[[152 126 152 120 137 125 140 130 121 123 133 124 128]
 [144 133 114 136 112 136 126 108 133 140 136 128 137]
 [122 134 151 140 128 101 129 130 130 119 129 134 128]
 [128 112 152 133 127 125 143 136 125 143 129 126 142]
 [134 124 133 132 145 127 131 104 141 123 140 144 133]
 [152 130 114 122 118 151 129 122 132 136 136 123 126]
 [135 133 111 122 138 144 123 111 141 117 135 139 119]
 [128 145 120 132 137 108 114 118 130 124 134 117 148]
 [147 138 120 125 108 140 128 135 126 128 135 130 108]]
Rows and columns are numbered from 0.
Find the entry at row 1, column 0.
A: 144
The entry in the bottom-right corner: 108
Find the entry just left of the smallest entry.
A: 128
The entry in row 0 and column 0 -> 152
The entry at row 2, column 0: 122
The entry directly above the smallest entry: 136
Find the entry at row 1, column 2.
A: 114
Find the top entry of the column that holds the smallest entry.
A: 125
Find the entry at row 0, column 1.
A: 126
Find the entry in the top-right corner.
A: 128
Find the entry at row 1, column 1.
A: 133
The entry in row 2 and column 2: 151
Find the bottom entry of the column that holds the smallest entry.
A: 140
The entry just right of the centre entry: 104
Find the entry in row 0 and column 2.
A: 152
The entry directly above the centre entry is 143
The entry directly below the smallest entry -> 125
Find the bottom-left entry.
A: 147

Read these off the table that follows. Indices start at 0.
1) What is the entry just right of 136?
2) What is the entry at row 2, column 0?
3) What is the entry in row 0 and column 1?
4) What is the entry in the top-right corner?
5) What is the bottom-left entry?
6) What is the bottom entry of the column that holds the largest entry?
7) What is the entry in the top-left corner?
[[128 128 127 127 128 140 145 130 128 128 129]
 [128 128 133 148 133 127 128 128 128 128 129]
 [128 128 127 127 128 127 128 128 128 135 150]
 [128 128 127 127 128 127 128 128 129 130 147]
 [129 127 143 142 129 127 128 128 128 128 129]
 [128 128 127 127 128 127 128 128 130 144 140]
 [133 123 149 133 128 129 128 128 128 128 129]
 [128 128 127 127 128 136 148 131 129 128 129]]
1) 148
2) 128
3) 128
4) 129
5) 128
6) 129
7) 128
